Each row is where one point has got to under a steady rotation. How many ticks took it there?
The counts run from 0 to 158.
[151 200 185 173 174 144 126 109 151 113 125 137 112  90 118  84 137 123
 159 108 144 138  85  81 161 135 128 144 112 108 148 155 139 149 147 112
 119 156 149  77 116 112 137 133 119 130 174 160  96 156 139 127 144 176
 132 141 109 114 163 168 130  92 168 154 117 141  82 154 109 139 156 159
 144 118 103 102 154 121 124 116 122 128] : 120
[150 176 194 165 172 122 117 102 141 128 160 145 116  91 126  95 135 128
 170 115 132 145 102  86 148 152 113 164  99 115 135 180 136 148 155 112
  96 151 152 103 144 116 133 132 113 133 172 166 107 161 132 129 153 166
 157 150 123 109 169 151 134  90 135 159 134 132  87 130  79 156 129 142
 169 117 112  99 169 121 118 124 118 156] : 45
[138 175 166 160 174 120 118 105 127 122 132 151 123 103 134 100 132 125
 166 105 135 142 126  71 146 114 120 159 105 130 140 180 146 172 157 103
 118 152 152  94 122 123 131 126 122 118 151 162 105 168 147 136 153 167
 149 139 113 138 171 152 133  76 136 160 136 158  88 154  89 139 123 137
 182 112 109  63 158 110 112 114 136 154] : 61
[152 182 169 171 170 154 130 126 159 105 111 163 127  83 140  74 148 140
 173 107 136 132  90  88 150 131 144 144 123 109 137 156 140 170 136 103
 116 190 156  80 132 108 142 139 110 135 153 163  94 136 140 143 131 165
 132 144 101 129 155 162 149 111 149 151 107 159  94 146 101 143 148 160
 142 134 114  91 154 101  98 117 124 150] : 113
[151 198 188 174 168 149 117 123 143  99 122 136 133  99 131  91 119 125
 169  97 140 133  90  85 148 137 117 146 118 104 132 163 124 154 149 117
 110 172 158  78 133 105 132 155 113 138 167 169  85 145 141 135 131 171
 127 154 106 116 156 169 146  91 164 153 128 134  94 135  98 145 153 167
 149 127 103 101 156 112 117 116 110 132] : 124
[141 163 175 166 184 121 127  99 127 124 147 149 128  98 139 102 140 131
 185 112 129 139 119  82 145 125 127 170 110 125 135 181 147 172 146 105
 110 162 156 107 148 117 134 132 110 132 146 173 108 163 137 133 151 159
 159 147 112 127 180 151 133  89 125 151 136 156  98 132  74 154 118 141
 166 121 114  79 175  99 114 126 132 171] : 51
[145 191 184 179 183 143 139 104 154 117 123 148 108  91 115  73 145 136
 154 110 142 136  82  90 166 126 138 156 111 107 146 149 150 154 136 104
 112 168 149  95 130 111 144 127 111 140 164 164 103 156 142 125 148 178
 143 129 112 117 170 165 127 108 154 153 107 153  88 135 103 147 159 157
 143 124 116 100 164 114 113 120 124 144] : 121
[144 200 178 181 176 138 122 107 141 107 112 140 117  97 134  90 120 118
 164  93 151 140  91  79 141 122 134 168 106 118 149 153 140 155 147 109
 110 164 139  87 122 111 131 150 118 115 152 165  95 155 156 122 142 177
 131 137 108 143 165 162 132  95 157 158 106 132 101 153 105 149 153 154
 153 124  94  86 147 110 127 117 127 138] : 110
[151 161 168 148 159 123 114 112 133 123 138 150 134  99 139 102 135 127
 187 103 129 140 132  77 140 126 120 163 119 122 125 191 145 174 152 102
 104 164 158  93 140 119 124 142 117 123 147 167  94 162 144 141 147 167
 152 154 109 129 169 147 131  85 139 157 145 155  99 140  82 140 117 146
 173 118 107  69 157 104 109 112 133 165] : 52
[147 197 171 158 164 135 125 119 144 103 117 154 125 102 118  76 136 134
 168  94 138 146 110  84 152 114 118 150 117 107 129 154 138 179 155 104
 109 166 162  78 129 122 125 140 110 146 159 162  89 155 144 137 141 176
 146 133 106 124 165 164 131  96 163 149 119 159  87 142 108 123 152 163
 158 132 111  86 148 105  98 115 110 132] : 132
[133 179 174 184 187 141 133 104 133 122 121 153 121  94 143  88 137 141
 157 111 138 138  88  81 146 118 138 157 104 119 150 172 144 156 131  94
 115 174 149 100 130 108 158 127 122 124 146 167 114 149 149 125 139 168
 131 126 112 130 167 160 149 101 124 151 113 163  99 140  93 172 131 135
 165 125 113  79 177 118 118 130 141 164] : 86
[151 165 182 167 186 149 132 109 154 107 148 149 116  91 122  82 149 128
 179 125 123 130 109  91 160 133 137 149 114 117 138 160 139 172 160 115
 122 162 151  86 133 116 119 124 103 145 174 160 103 153 129 140 152 164
 159 165 110 118 171 161 132 100 144 144 119 155  81 147  85 137 140 159
 142 127 119  96 153  91 107 123 119 140] : 24
[138 168 161 170 179 147 119 115 142 108 124 159 122  96 159  94 139 132
 165 110 132 132 110  79 144 114 140 140 113 125 146 184 138 178 143  93
 130 179 156  80 118 113 145 128 127 120 146 159 107 145 150 152 137 159
 134 148 103 141 157 161 156  90 131 152 124 173  93 153  95 151 126 141
 176 121 113  64 157 106 105 121 142 150] : 78
[143 175 173 175 174 127 114 105 144 107 128 158 109  92 156  87 129 119
 169 105 140 149 108  80 127 129 129 164  94 126 147 179 128 160 154  95
 112 171 143  93 124 119 136 135 122 115 146 158 108 144 159 142 140 165
 140 140 112 150 155 149 156  92 128 158 114 148  92 150  94 162 126 137
 180 120 106  66 151 116 114 124 139 156] : 74
[151 180 190 155 161 129 123 111 145 125 147 142 120  99 119  78 134 132
 169 103 136 153 104  92 161 138 104 157 115 104 121 180 137 155 150 105
  84 164 155 100 145 113 130 142 112 147 161 175  92 160 141 133 149 171
 152 139 114 100 168 154 128  95 150 157 129 142  95 118  95 139 148 156
 165 125 115 105 166 116 102 118 112 148] : 27
[141 178 170 186 186 152 128 106 148  94 111 146 108  92 140  85 136 119
 164 109 137 131  94  86 152 118 151 157 113 123 149 152 138 162 147 105
 127 182 143  80 116 114 134 138 118 124 145 163  97 147 155 135 136 168
 140 147 108 147 168 167 141 108 148 153 101 153  96 153 100 150 148 154
 151 125 103  87 144  95 116 121 135 140] : 109
[153 187 187 157 175 133 113 115 133 117 147 140 136 103 121  98 122 122
 175 109 133 134 118  77 152 142 111 144 112 113 136 177 130 164 166 122
 115 150 157  83 129 120 122 131 113 137 174 163  98 162 126 138 149 167
 148 160 111 114 168 160 134  74 150 151 144 145  80 150  87 137 134 154
 157 113 108  96 164 110 119 115 112 134] : 155
[142 186 176 176 191 154 143 110 143 112 116 146 128 101 121  86 144 140
 168 115 138 130  94  83 163 118 143 149 126 112 142 146 149 170 135 114
 125 171 157  84 133 114 138 127 109 145 161 167 101 155 129 129 143 168
 144 142 107 117 175 168 127 106 149 144 120 168  90 147  97 139 148 163
 132 128 116  98 165  95 111 120 127 141] : 126
[152 171 174 165 180 137 125 117 149 100 146 163 136  97 129  87 142 132
 189 113 129 128 112  91 140 136 129 147 116 115 128 159 129 174 163 112
 114 171 160  80 145 118 123 136  98 154 166 166  99 147 124 145 139 163
 154 160 109 124 165 161 152  94 135 142 129 154  82 143  79 140 129 157
 148 133 118  90 161  91 103 124 108 145] : 29
[141 171 185 163 176 134 139 101 142 126 151 148 114 102 120  85 140 139
 169 113 131 148 104  93 165 131 114 155 114 108 129 174 138 164 144 104
  96 170 161 109 146 118 133 130 109 157 156 175 105 161 139 133 152 163
 157 140 115 103 177 158 134  99 134 150 131 155  91 111  87 147 141 153
 164 131 125 100 169 104  97 128 114 149] : 152
[150 170 183 155 164 136 112 115 135 126 151 149 128  96 147 100 126 134
 167 114 124 142 107  82 148 142 111 141 111 114 133 207 128 155 152 105
 102 171 161  99 135 110 139 134 129 131 162 168  95 152 139 142 136 155
 133 157 111 108 157 156 155  77 132 158 143 145  91 130  86 158 124 143
 185 117 113  88 169 122 101 121 122 152] : 58
[135 183 182 181 193 134 139 105 141 108 136 146 127 105 122  84 131 124
 175 107 140 138 104  93 143 123 127 169 109 113 134 143 135 170 150 114
 113 168 155  93 142 120 126 137 101 155 156 174 104 149 137 134 146 168
 161 144 116 131 185 163 142  98 137 137 117 153  92 133  83 147 144 159
 145 135 119  97 162  94 110 130 111 139] : 20
[150 171 189 158 180 135 127 101 138 128 150 141 123  97 112  93 139 132
 167 119 132 135 110  83 172 131 121 144 114 117 138 172 154 163 153 114
 113 151 157  95 135 116 130 113 112 140 174 164 103 174 125 133 157 167
 156 152 115 102 175 159 123  82 148 152 139 158  80 139  88 138 138 152
 159 115 119 100 170 115 111 114 126 141] : 156
[143 161 176 163 181 131 135  98 144 124 152 151 107  96 127  82 150 131
 175 116 129 143 116  91 164 121 129 158 112 117 134 174 152 176 154 103
 109 164 151 101 137 124 124 121 110 143 156 167 105 166 137 139 162 164
 166 149 116 116 177 154 122 100 140 149 126 163  86 130  89 142 139 150
 167 125 123  95 165  92 102 123 128 156] : 157
[149 184 175 170 158 138 111 113 148 117 117 144 113  87 151  90 124 126
 161 101 142 149  82  83 145 134 127 153 108 113 139 189 136 146 139  98
  98 180 148  95 121 105 149 148 132 115 147 165  88 145 161 132 133 169
 119 139 105 126 145 156 149  94 149 171 115 135 107 139 106 157 145 149
 174 120 100  80 157 128 112 120 132 148] : 93
[140 179 169 162 173 109 125 108 134 116 136 160 125 101 138  90 135 132
 172 101 139 154 120  80 135 122 122 169  98 123 135 172 142 169 149  97
 100 161 153 105 142 123 132 126 112 130 151 168 113 157 148 137 151 168
 155 131 114 138 171 145 140  90 125 150 124 156  89 136  88 148 119 133
 180 127 120  66 167 109 107 127 128 159] : 56
[146 182 170 169 161 146 113 119 128 112 113 143 131  93 158 102 119 125
 168 100 137 135 101  75 142 123 126 147 119 120 141 194 132 157 146 100
 110 181 156  85 126 102 142 146 134 112 148 171  88 145 157 139 125 162
 118 154  96 130 146 160 150  86 148 162 129 144 104 147  99 151 133 146
 170 118  95  72 157 116 114 112 134 150] : 88
[149 150 182 166 182 142 129 104 148 114 149 143 114  95 134  90 143 123
 188 115 122 134 114  98 158 136 124 161 115 119 127 178 139 168 155 110
 103 173 153 104 145 121 121 142 107 144 149 175  97 158 141 140 142 158
 165 168 113 124 175 156 134 104 138 150 125 150  99 125  80 144 139 156
 162 130 114  98 156  89 102 127 124 156] : 33
[144 192 182 157 169 117 122 105 144 119 132 143 119 107 113  84 127 119
 167  95 144 155 115  80 153 128 108 171 108 115 129 161 144 164 156 111
  93 153 154  99 134 127 121 140 106 139 159 167  94 168 143 129 158 175
 159 135 114 124 180 156 124  89 156 156 126 141  88 132  97 129 146 155
 168 123 112  90 150 111 110 117 114 138] : 26
[150 175 189 162 170 121 110  99 144 117 155 141 108  96 136  93 123 113
 169 106 132 152 121  88 147 140 107 159 100 122 138 182 129 158 169 111
 102 153 144  98 130 125 116 135 118 129 159 161 101 165 145 142 152 163
 158 152 116 126 170 157 140  81 146 157 131 130  88 140  88 145 138 146
 183 115 110  88 151 109 114 123 118 137] : 44
[158 173 177 158 174 129 119 116 156 101 142 158 124  88 128  82 148 123
 188 113 127 135 116  94 143 135 129 153 109 116 128 161 132 173 164 112
 111 166 157  78 138 127 118 134 102 139 170 157  95 148 131 147 146 169
 159 163 113 128 166 154 142  93 143 149 125 149  80 147  86 134 136 162
 150 127 115  88 147  92 106 116 114 144] : 149
